Each path below is one point turned by a fixed rotation once a step. After each direction that follows a path, write how fast that rotation turns it, in degrees a step (0 if it stays still).
Each turn is a multiple of 5 degrees from 10 to 175, or 0.
Each row of a path follows its step; steps can be skipped.
path 1
step 5: 2.391, -2.926, 2.132, -0.639, 1.257, -0.572, 0.473, -0.011, -0.074, 1.217, 1.513, -3.157, -2.795, 0.415, -0.004, 0.669, 0.763, -0.766, 0.607, -0.682, 0.656, -0.396, -0.069, 1.059, 0.638, 1.348, 0.471, 2.852, -2.421, 0.666, -0.526, -1.156, -2.769, -3.106, 0.740, 1.314, 0.095, -1.016, -0.175, 0.171, 0.511, 0.965, 0.918, 0.808, 0.870, 0.013, -1.183, -0.855, -1.117, 1.476, 2.662, -0.990, 1.109, -0.166, 1.168, -0.012, 0.578, -0.545, -2.118, -0.545, -2.194, -1.584, -1.435, 3.196
step 11: -1.788, -1.511, 1.181, -0.840, 0.245, 0.716, -2.517, -4.172, -1.065, 1.802, -0.388, 2.388, 0.776, 1.765, 1.268, 0.692, 0.364, 1.119, -0.439, 0.364, 1.117, 1.056, -0.294, -0.828, 1.339, 1.526, 0.187, 0.857, 0.759, -0.447, -1.379, 0.852, 0.896, 0.681, -2.052, 0.205, -1.875, -2.605, -1.574, 1.373, -1.765, 0.817, 1.531, -0.566, -1.485, 0.940, -2.011, 0.864, 1.849, -1.151, -0.918, 0.586, -0.786, 2.146, -0.312, 2.986, -1.082, -2.194, 0.101, -2.729, -0.553, -0.068, 0.718, -1.099
step 13: 2.269, 1.023, -0.320, 0.189, 0.624, 1.592, 1.085, -0.007, 1.274, -0.064, 1.130, -2.862, -2.128, -0.039, 0.141, 2.243, 0.167, 1.683, 1.552, 0.512, -0.454, 0.289, -1.363, 0.265, -0.989, -1.074, 0.930, -0.045, 1.373, 0.843, 0.466, 0.285, 2.050, -3.115, -4.399, -0.919, -1.318, 1.713, -1.032, 2.491, 0.585, -0.153, 1.722, -0.647, -0.687, -0.170, -0.882, 0.249, -0.174, 1.246, 0.971, -0.814, -0.131, -1.479, -0.346, -2.067, 1.751, 1.338, 0.154, 1.286, -3.203, 1.137, -1.772, 1.909
step 15: 1.334, -1.576, 2.325, -1.353, -1.137, -0.791, -0.732, 1.413, 0.473, 0.390, -0.452, 2.788, -1.086, 0.834, -1.306, -0.139, -0.987, -1.160, 0.522, 0.588, -1.248, 0.610, 1.030, 1.810, 2.041, -1.302, -2.557, -1.148, 0.467, -2.855, 0.845, 1.420, 0.216, -0.826, 0.301, -0.598, -0.377, -2.191, -0.286, 0.185, -1.242, -0.654, 1.585, -2.961, 0.358, -1.752, 3.365, 3.441, 1.856, -1.090, -0.076, -0.106, 1.340, 0.518, 0.854, 0.705, -2.341, -2.240, -0.487, 1.771, 0.688, 0.343, 0.832, 0.612
step 16: -0.449, -0.201, -0.446, 1.494, -0.394, 0.514, -0.054, 2.116, 1.167, 3.417, 2.170, 0.260, 1.267, -1.356, 1.357, 2.694, -0.101, -0.639, -1.036, 2.019, 0.677, 0.044, -1.080, 0.362, -0.754, 2.384, 1.394, 0.579, -0.481, 1.707, -3.829, 2.668, 0.949, 1.389, -0.651, -2.279, -1.520, -0.907, -0.705, -0.417, -0.973, 2.465, -0.470, 0.648, -0.842, 1.413, -0.276, -1.254, -0.491, 0.952, -0.259, 0.014, -0.610, 0.142, -0.503, 0.043, 0.033, 3.726, -0.251, 1.626, -2.479, -0.759, 1.758, 0.550
step 18: -0.456, -1.628, 1.870, 1.360, -1.459, 0.302, -1.896, -1.449, -0.080, -1.561, 0.132, 0.542, -0.634, 2.352, -1.063, -2.093, 1.777, 0.713, -0.186, 1.436, 0.365, 1.007, 0.085, -0.089, 1.218, 0.582, 1.874, -0.062, -0.555, 1.435, 1.669, -1.752, -1.727, -2.176, -0.773, -1.182, -1.848, -0.435, 1.258, 0.299, 3.225, -2.012, 0.304, -2.147, 1.804, -1.243, 0.690, 0.496, 2.070, 1.647, 2.606, 1.067, 0.121, 0.159, 0.299, -0.838, -0.210, 0.103, -4.187, 0.836, -1.506, 1.160, 1.478, -0.406
step 19: -0.289, -2.484, 0.425, -1.832, 2.305, 1.804, 0.795, 0.605, 0.405, -1.866, 0.730, -0.534, 0.262, 2.581, 3.278, -1.652, -0.097, 0.951, 1.301, 0.435, -0.177, 1.318, 0.141, -0.184, 0.149, 1.374, 0.482, 0.439, 0.048, -2.103, -3.528, 0.887, 1.552, 0.184, 2.344, -1.383, 1.112, -1.895, -1.590, -1.363, -3.472, 3.048, 0.820, -0.016, -0.313, -0.101, 0.227, 0.986, -0.856, -1.041, -0.669, -1.072, 0.008, 0.788, -3.276, 0.122, -0.463, -1.071, 0.518, 0.644, -0.740, -1.308, -0.130, -0.037
step 20: -0.329, 0.639, -0.394, -0.264, 0.046, -2.539, 0.008, -0.621, 0.274, 0.696, -2.563, 2.170, -0.055, -0.938, 0.945, 2.944, -2.380, -2.832, 0.688, -2.274, -1.560, 0.125, 0.041, -0.072, 0.868, -0.486, 1.126, 2.831, 0.136, 1.162, 1.074, 1.997, 1.066, 0.070, -0.979, -2.672, -0.552, 2.960, -1.569, 2.461, -0.418, 0.933, 0.113, -0.619, 1.584, -0.235, -0.465, -0.163, 0.584, 0.789, -1.484, 0.395, -0.148, -1.278, 2.995, 1.193, -2.350, 1.368, 0.883, -0.391, 1.911, -0.130, 1.298, 1.449
-0.158, 0.256, -0.510, 0.620, 0.198, 0.449, 0.561, 0.095, 0.095, -0.025, 0.375, -0.149, -0.061, 0.523, -0.335, 0.009, -0.417, 0.096, -0.634, -0.096, 0.687, -0.675, 0.356, -0.669, 0.212, 0.177, 0.150, -0.748, -0.157, -0.226, 0.149, 0.101, 0.568, -0.187, 0.356, -0.377, 0.002, 0.385, 0.402, -0.677, -0.886, -0.080, 0.475, -0.119, -0.399, -0.169, 0.210, 0.442, -0.234, 0.344, 0.043, 0.192, -0.429, -0.323, 0.064, -0.195, -0.140, -0.593, -0.201, -0.253, 0.409, 0.019, 0.011, 0.299 => 170
0.305, 0.706, 0.112, 0.219, -0.244, -0.275, 0.958, -0.042, -0.116, -0.068, 0.007, 0.397, -0.306, 0.329, -0.062, -0.042, 0.396, 0.020, 0.610, 0.059, 0.036, -0.186, -0.297, 0.387, -0.550, 0.454, 0.096, 0.053, 0.323, -0.598, -0.245, -0.477, 0.909, 0.677, -0.320, -0.065, -0.030, 0.408, -0.047, -0.373, -0.177, 0.533, 0.277, 0.136, 0.710, -0.066, -0.359, -0.408, 0.577, 0.013, -0.415, 0.304, 0.279, -0.708, -0.012, -0.106, 0.285, 0.432, 0.294, -0.217, -0.181, 0.100, 0.328, 0.168 => 110
-0.566, 0.363, 0.559, -0.142, -0.128, -0.370, -0.351, 0.161, -0.459, -0.074, -0.343, -0.236, 0.088, 0.267, -0.183, 0.379, -0.344, -0.198, -0.866, 0.070, -0.177, -0.012, 0.336, -0.027, 0.096, -0.088, 0.414, -0.019, -0.048, 0.528, 0.362, -0.536, 0.114, 0.246, 0.486, -0.527, -0.671, -0.188, 0.188, 0.005, -0.015, 0.180, -0.316, 0.033, 0.206, -0.246, 0.108, 0.077, 0.245, 0.268, 0.468, -0.508, -0.244, -0.780, -0.257, 0.230, 0.769, 0.865, 0.232, -0.006, 0.210, -0.881, 0.387, -0.233 => 175
-0.219, 0.314, 0.707, 0.096, 0.002, 0.281, -0.222, 0.447, -0.177, -0.021, -0.626, -0.576, 0.606, 0.366, 0.308, 0.729, 0.082, 0.285, 0.248, 0.225, -0.149, -0.327, 0.232, 0.417, 0.110, -0.741, -0.580, 0.283, 0.176, -0.670, 0.044, 0.149, -0.279, -0.844, -0.251, 0.162, 0.224, -0.076, 0.235, -0.205, -0.501, 0.079, 0.052, 0.144, 0.452, 0.274, -0.289, 0.557, -0.310, 0.459, -0.259, 0.374, 0.099, -0.272, 0.087, -0.224, -0.167, 0.438, -0.271, -0.539, 0.278, 0.576, 0.247, -0.502 => 155
0.578, 0.504, 0.361, 0.632, -0.469, 0.332, -0.147, -0.206, 0.432, -0.540, -0.001, 0.163, -0.383, 0.441, -0.124, 0.401, -0.318, -0.435, 0.389, -0.497, 0.303, 0.216, 0.789, 0.417, -0.432, 0.320, -0.265, -0.430, -0.117, 0.030, 0.004, 0.389, -0.539, 0.342, 0.172, -0.305, 0.181, -0.267, 0.231, 0.234, 0.595, 0.325, 0.271, -0.504, -0.224, 0.148, 0.418, 0.259, -0.326, 0.045, -0.001, -0.524, -0.332, 0.241, -0.205, -0.535, 0.617, 0.280, -0.266, -0.092, -0.652, 0.509, 0.153, -0.128 => 130
-0.160, -0.120, -0.120, -0.274, 0.470, 0.327, 0.372, -0.517, -0.136, -0.122, -0.562, -0.273, 0.164, 1.180, 0.456, -0.679, -0.014, 0.330, 0.468, 0.410, -0.394, 0.092, -0.130, -0.162, 0.483, 0.527, 0.288, 0.259, 0.096, 0.362, 0.274, 0.257, 0.326, -0.057, 0.058, 0.452, 0.177, 0.161, -0.348, 0.080, 0.292, -0.284, -0.214, -0.137, 0.242, -0.029, 0.045, 0.019, -0.244, 0.361, -0.100, -0.748, -1.027, -0.491, 0.558, -0.443, 0.220, 0.010, 0.072, 0.394, -0.168, 0.410, -0.171, -0.201 => 60
0.021, -0.318, 0.434, -0.068, -0.188, -0.556, -0.372, 0.066, -0.380, 0.164, -0.332, 0.125, -0.574, 0.274, 0.013, 0.055, 0.061, 0.368, -0.256, -0.324, 0.137, -0.480, 0.320, 0.381, 0.152, 0.528, 0.007, -0.048, 0.863, -0.229, 0.216, 0.332, 0.205, -0.486, -0.260, 0.270, -0.199, 0.081, 0.580, 0.476, -0.379, 0.045, -0.089, -0.408, 0.053, 0.318, 0.296, -0.829, -0.778, 0.303, -0.524, 0.275, 0.060, -0.150, -0.253, 0.164, 0.129, -0.717, 0.182, 0.138, -0.746, -0.733, -0.483, 0.017 => 175
-0.002, -0.376, 0.130, -0.169, -0.653, 0.007, -0.497, 0.816, -0.073, 0.041, -0.175, 0.335, 0.136, -0.690, -0.174, -0.956, -0.106, 0.029, 0.259, -0.551, 0.402, 0.410, -0.144, -0.099, 0.225, 0.470, -0.213, 0.036, 0.131, -0.177, 0.359, -0.134, -0.175, -0.585, -0.077, 0.004, -0.575, 0.465, 0.106, -0.158, 0.375, -0.189, 0.995, 0.369, 0.141, -0.275, 0.307, 0.426, -0.219, -0.049, -0.170, -0.198, -0.230, -0.561, 0.532, -0.583, -0.140, 0.370, 0.514, -0.261, 0.019, 0.013, 0.370, 0.335 => 135
